Each row is where one point has got to under a steady rotation. How many steps took it there?
The counts run from 0 to 191.
[18, -1, -13, -25, 17, -17, 14, 8, -9, -23, -1, -4, -16, -17, 11, -7, -11, -4, -3, 6, 0, -8, -8, -17, -7, -1, -21, -19, 15, 18, 1, 6, 6, -8, 10, -18, 10, 0, 16, -29, 0, -2] : 60
[6, 2, 2, -9, 19, 10, 7, -21, -19, 3, -23, 15, 3, -6, 17, -1, -8, 10, 6, -6, 1, 12, -5, 0, -12, 8, -18, -18, -24, -3, 18, -5, 2, -6, 14, 10, 21, -13, -27, -12, -12, -22] : 115
[0, -13, -8, -10, 20, -15, -4, 0, -15, 2, -22, 2, 14, 25, 0, 0, 9, 17, -26, -3, 20, -13, -2, -16, -16, 3, -31, -3, -1, 3, -1, -5, -18, 18, 7, -6, -6, -2, 0, -10, 7, -13] : 171
[-10, -12, 16, -7, 9, -23, 7, 1, -8, 7, -11, -15, 20, 14, -3, -3, -4, 23, 4, -8, 27, -15, -11, -7, -14, -3, -22, 2, 4, 28, 5, 4, 20, -3, -13, -9, -7, -5, 15, -12, 16, 9] : 91
[-3, -10, -5, -4, 25, -14, -3, 1, -11, 12, -14, -5, 25, 21, 11, -8, 4, 13, -22, 2, 13, -3, -17, -12, -17, -5, -25, -4, -4, 11, -2, 4, -16, 27, 11, -2, -10, -9, 4, -6, 15, -5] : 172
[30, -7, -4, 9, 24, 6, -10, 14, -3, 12, -14, -18, -16, -20, 22, 10, -19, 14, -7, -5, -6, 6, -1, 2, 15, 0, -7, -3, -8, 17, -4, 5, 18, -18, -2, 9, 12, -14, -12, -3, -13, -2] : 69
[4, 29, 0, -8, 1, -12, 7, -14, 7, -16, -18, -14, 3, 12, -1, -24, 7, 6, 2, -3, 7, 4, 1, -1, -22, -7, -12, -8, 2, 9, 13, 11, 1, 25, 2, 6, 12, 4, 8, -16, 25, 22] : 95
[12, 0, -1, -5, 23, -20, -22, -13, 0, 13, -3, -3, 17, 8, -2, 6, 8, 31, -11, -14, 4, -5, -5, 16, -3, 8, -13, -3, -14, -8, -2, 7, -12, 10, 5, 8, 19, 24, 2, -17, -1, -17] : 81
[5, 34, 4, -8, 12, -7, 8, -20, 20, -1, -13, -18, 11, 21, 22, -20, 7, 4, 5, -13, -18, 5, 6, 7, -8, -5, -5, -25, -3, 12, 4, 13, 3, 8, -5, 2, 7, 7, 21, -10, -5, 17] : 7
[12, 13, -9, 4, 4, -20, -13, -14, -6, 4, -19, -13, -2, 15, 4, -9, -8, 10, -2, -3, -7, -17, 31, 14, -3, 4, -13, -3, 9, 7, -2, 0, -3, 28, -17, -4, 14, 9, 31, -7, -5, 13] : 48
[8, 25, -9, 1, 7, -1, 6, -4, -12, -9, -9, 3, -20, -10, -6, -12, 15, 24, 1, 7, -3, 3, 8, 3, -20, -5, -28, 0, -19, 13, 13, -8, -9, -23, -7, 24, 11, 2, -11, -20, -6, -4] : 112
[-2, 10, -19, 4, 8, -11, -12, 8, -8, -11, -14, -15, -15, 22, 0, -4, -3, -11, 4, -2, 4, 11, 4, -17, -11, -16, -26, -10, -4, 16, 8, -7, 17, -2, -16, 2, 5, -23, 1, -18, 12, 20] : 14
[21, -5, -10, 32, 15, -10, -22, -10, -11, -6, -5, -22, -18, -10, -3, -4, -7, 22, 8, 6, 4, 14, 10, 7, 1, 2, -15, -4, 3, 8, -14, -4, -14, -16, -5, 5, 31, 4, 2, -12, -11, -9] : 30
[9, 17, 1, 7, 21, -6, 15, -8, 1, -6, 2, -7, -24, 3, 0, 6, -4, -8, 6, -32, -4, 12, 4, -6, 0, -13, -16, -5, -12, 32, 13, -14, 32, -1, -8, 7, 19, 0, 3, 7, -4, 3] : 105
[19, 8, 7, -6, 3, 5, -15, -23, -1, 8, -36, -9, 19, 4, 0, -14, -2, 27, 14, -7, 6, -16, 17, 11, -4, 2, -7, 3, 4, 12, -7, 2, -6, -11, -23, 9, 11, 16, 9, -4, 14, 6] : 128
[-6, -17, 2, 16, 25, -7, -7, -16, -9, 2, -4, 6, 11, 19, -9, 8, -5, 15, 6, -14, 5, -8, -4, 5, -3, -20, -30, -14, -1, 27, -8, 2, -15, 4, -11, 7, 13, 5, 6, 12, -7, -14] : 123
[16, -6, 4, 3, 12, -5, -2, -11, 6, -19, -33, -10, 1, -2, 11, 6, 4, 28, -5, 5, 7, 1, 1, -5, -15, 14, -10, -11, -4, 3, -16, 24, -23, -5, 12, 0, 28, 2, -15, -19, 7, -4] : 78
[2, 2, 17, -1, 16, -1, -1, -23, 9, 6, -26, -13, 28, -4, 9, -2, -5, 17, 9, -6, 1, -8, 6, 18, -18, 14, -2, 3, -8, 17, -8, -4, -5, -9, 1, -2, 4, 32, 7, -23, 5, -17] : 40
[4, -11, -2, -13, 15, -7, -8, 3, -16, -4, -25, -7, 8, 17, -2, 5, 5, 19, -21, -19, 20, -17, 5, -9, -11, 0, -32, 3, 3, 2, -4, -2, -11, 12, -2, -2, 1, 14, -2, -21, 17, -11] : 170
[1, -3, 3, 10, 29, -8, 15, -1, -20, -6, -9, 4, -7, -20, 7, 11, -13, 5, -4, -3, -10, -2, -6, 3, -7, 0, -20, -6, -19, 19, 4, 14, 4, 28, 25, 1, 23, -6, -13, 1, -9, -16] : 155
[20, -7, -17, 2, 25, -31, -2, -5, -4, 11, 12, -8, -7, -1, 7, -17, -16, 2, -1, 8, -4, -10, -6, 8, 0, -5, -22, -13, 19, 26, 2, -5, 14, 14, 0, -10, -2, 2, 33, -1, 9, -4] : 140
[24, 6, 3, -13, 17, 8, 16, -7, -19, 0, -17, 2, -20, -9, 5, -20, -5, 7, 13, -23, 8, -7, 13, -15, -1, -5, -26, -3, 3, 13, 15, -12, 24, 8, 3, 5, 4, -11, -5, 3, 13, -2] : 18
[31, 14, 10, -12, 19, -21, 2, -6, 11, 8, -9, -14, 12, 18, 9, -6, 7, 23, -4, -14, -1, -5, 6, 1, -10, 5, 10, -9, 0, 21, 6, 6, 0, 19, -4, -11, -8, 17, 15, 3, -13, 16] : 177
[13, -1, -5, 1, 23, -21, 15, 13, 6, 5, -11, -13, -27, -8, 12, -11, -6, 18, -2, 15, 12, 5, -2, -1, -8, 14, -16, -5, 9, 12, 11, -2, 21, -1, 9, -3, -11, -20, -11, -19, 19, -8] : 189
[11, -13, 0, 4, 34, 0, 9, -4, -13, -2, -9, 11, -12, -22, 29, 12, -11, 9, -3, -5, -10, 0, -4, 3, 0, 1, -20, -17, -9, 14, -9, 22, 10, 13, 20, 5, 22, -11, -9, 4, -2, -18] : 156
[-19, -6, -6, 4, 12, -23, -3, -18, -7, -5, -6, 0, 29, 18, 2, -4, -17, 2, 7, 10, 3, -2, -17, 8, -20, 3, -9, -24, -2, 17, -1, 12, -16, 14, 4, -14, 14, -1, 18, -17, -3, -7] : 44
[4, 17, -17, 1, 6, -7, -1, -20, 6, -7, -31, -18, 11, 18, 10, -18, -12, -21, -6, 0, -3, 14, 11, -1, -18, 4, -5, -11, -2, 12, -2, -21, -5, 22, 3, -11, 9, 9, 18, -9, 10, -5] : 135
[4, -1, 3, 13, 14, 7, 3, -20, -18, 17, -26, 0, 13, -3, -1, -10, -17, 23, 1, -3, 10, -1, -9, 20, -5, -9, -31, 2, -3, 13, 4, -6, -8, 7, -1, 23, 15, -5, -15, 14, -2, -24] : 35
[2, 7, -7, 3, 10, -3, -6, 12, -16, -7, -12, -27, -10, -28, 8, -4, -21, -1, 4, 9, 1, 12, -12, 5, -4, 0, -17, 8, -10, 14, 9, -4, 17, -9, 3, 2, 13, 0, -1, -42, 5, -10] : 150
[10, -4, 5, 11, 12, 11, 14, -10, 9, 6, -51, -3, 11, 2, 14, -6, -19, 19, 1, 10, 6, 1, 7, 10, -8, 2, -12, -8, 5, 22, -5, 5, -21, -4, 1, 5, 2, -10, -15, 3, 0, -11] : 37
[-4, -6, -3, -19, 7, -9, -9, -8, -15, 12, -21, -10, 39, 13, 4, -16, -29, 2, 9, 8, 13, 0, -20, 2, -16, 5, -10, -9, -3, 7, 13, -6, 0, 2, -3, -6, -3, 1, 0, -23, 8, -4] : 132
[0, -13, -4, 20, 33, -12, -19, -19, -11, 8, -1, -1, 11, 9, 7, 16, 11, 13, -3, -10, -2, 0, 13, 8, -12, 0, -12, 4, -24, 18, -12, -20, -6, -8, -4, -1, 8, 8, 11, -6, -13, -24] : 121
[-1, 11, -24, 0, 13, -2, 3, 4, -6, -18, -16, -2, -26, -16, -3, 11, -5, -16, -21, -4, -5, 4, 3, 6, -16, 0, -24, 0, -17, 16, 4, -14, 9, -4, 6, 5, 19, 8, -4, -29, 4, -17] : 152
[23, 20, 1, -30, 14, -26, 12, -14, -11, 15, -7, -3, -2, 1, 20, -22, 0, 11, -3, -10, 7, 0, 9, 4, -6, 22, -7, -8, -3, -8, 20, -8, 27, 15, 9, -6, 2, -2, 13, -18, 0, 2] : 98
[16, 7, 10, 8, 5, 4, -18, -22, -4, 6, -28, -15, 27, 1, 9, -11, -7, 26, 14, -3, -2, -9, 15, 11, -6, -2, -4, 4, -1, 19, -14, 10, -6, 0, -17, 13, 18, 4, 12, 2, 16, 14] : 127
[10, 1, -3, 23, 28, 8, -7, -5, -2, -6, -23, -25, -4, -1, 16, -3, -8, 14, 14, -1, -5, 12, 8, 2, -7, 1, -9, -16, -2, 4, -10, 3, -18, -5, 12, -10, 10, 11, -14, -18, -21, -18] : 118
[20, 10, -1, -23, -9, -8, 22, 4, -8, -5, -22, -7, -15, -14, 7, -7, -29, 7, -1, 0, 10, -8, 1, 5, 0, 2, -15, -10, 8, 25, 18, 0, 20, -9, -3, -7, 16, -9, 0, -9, -20, 6] : 147
[24, 12, -12, -10, 31, 3, -5, -10, 4, -2, -1, -1, -10, -7, 6, -7, 1, -1, 12, -5, -11, 14, -6, 4, -13, -8, 1, -15, -17, 20, 5, -15, 9, -26, 3, 13, 2, 8, -16, -23, 9, -10] : 23
[7, 19, -4, -19, 4, 1, 23, -1, -4, -5, -25, -8, 10, -6, 17, -7, -5, -14, -9, -6, -12, -3, 7, -11, -20, -2, 2, 4, -20, 38, 10, -14, 22, 4, -6, -1, -4, -3, 16, -12, 5, 13] : 56
[25, 6, -10, 18, 30, -1, -2, 4, 2, -3, -3, -13, -16, -14, 24, 4, 5, 22, -12, 9, -21, -1, 9, 10, 1, -4, -17, -12, 3, 12, -20, 22, -8, -2, 8, 11, 12, 1, 7, -7, -15, -11] : 158
[10, 15, 5, -3, -4, -23, 10, -12, -14, -3, -17, -13, -12, -1, -3, -11, -1, 0, -14, -16, 15, 12, 9, -5, -14, 10, -9, 14, -16, 11, 13, -20, 27, 13, -4, 2, 26, -11, 9, -1, 15, 12] : 185
[4, 28, -4, -4, 18, -11, 7, -21, 23, 9, -15, -10, 16, 25, 27, -18, 7, -1, -3, -10, -19, 8, -3, 9, -8, -6, -12, -23, -5, 6, -6, 11, 2, 4, 1, 14, 4, -4, 20, -9, 8, 9] : 6
[1, 10, -20, 3, 15, -6, 18, 0, -16, -17, -9, 2, -22, -15, -5, 12, 3, -5, -21, -1, -9, 0, 4, 1, -21, 1, -27, 2, -21, 22, 8, -15, -1, 12, 12, 3, 17, 5, -1, -20, -9, -18] : 153
[31, -7, 6, 2, 23, -1, -7, 16, -13, 9, -13, -16, -9, -19, 16, 12, -26, 14, -1, -2, -3, 4, -7, 2, 15, -1, -11, -7, -12, 16, 7, 12, 18, 3, -1, 1, 13, -17, -15, 3, -18, -2] : 68
[18, 18, -6, -3, 19, -7, 15, -16, -10, -9, 1, 0, -10, -1, -5, -5, 2, 4, 4, -7, -3, 20, -6, 2, -20, -7, -2, -16, -24, 24, 22, -17, -8, -6, 6, 2, 15, 12, -6, -1, -28, -11] : 25
[6, -8, 12, -5, 15, 1, 24, -13, -20, -9, -15, 1, 17, -15, 4, 3, 3, 13, -19, -2, 11, 12, -20, -10, -16, -1, -23, 3, -15, 19, -7, 0, -12, -12, 14, 9, 25, -8, 4, 8, -7, -16] : 75
[11, -1, -3, -1, 21, 11, 10, -16, -16, 5, -23, -4, 3, -3, 23, -9, -9, 7, 6, -4, -4, 20, -2, -4, -3, 9, -14, -22, -13, -7, 0, -3, -9, -10, 15, 6, 21, -13, -16, -8, -20, -26] : 116
[25, 10, -7, -14, 23, -6, -1, -17, 28, 4, -25, -5, 10, 25, 18, -9, 4, 6, -12, -16, -5, 2, 3, -1, -8, -2, 1, -16, 2, 13, -12, 8, -3, 18, -2, 9, 3, 9, 4, 3, 19, 6] : 175
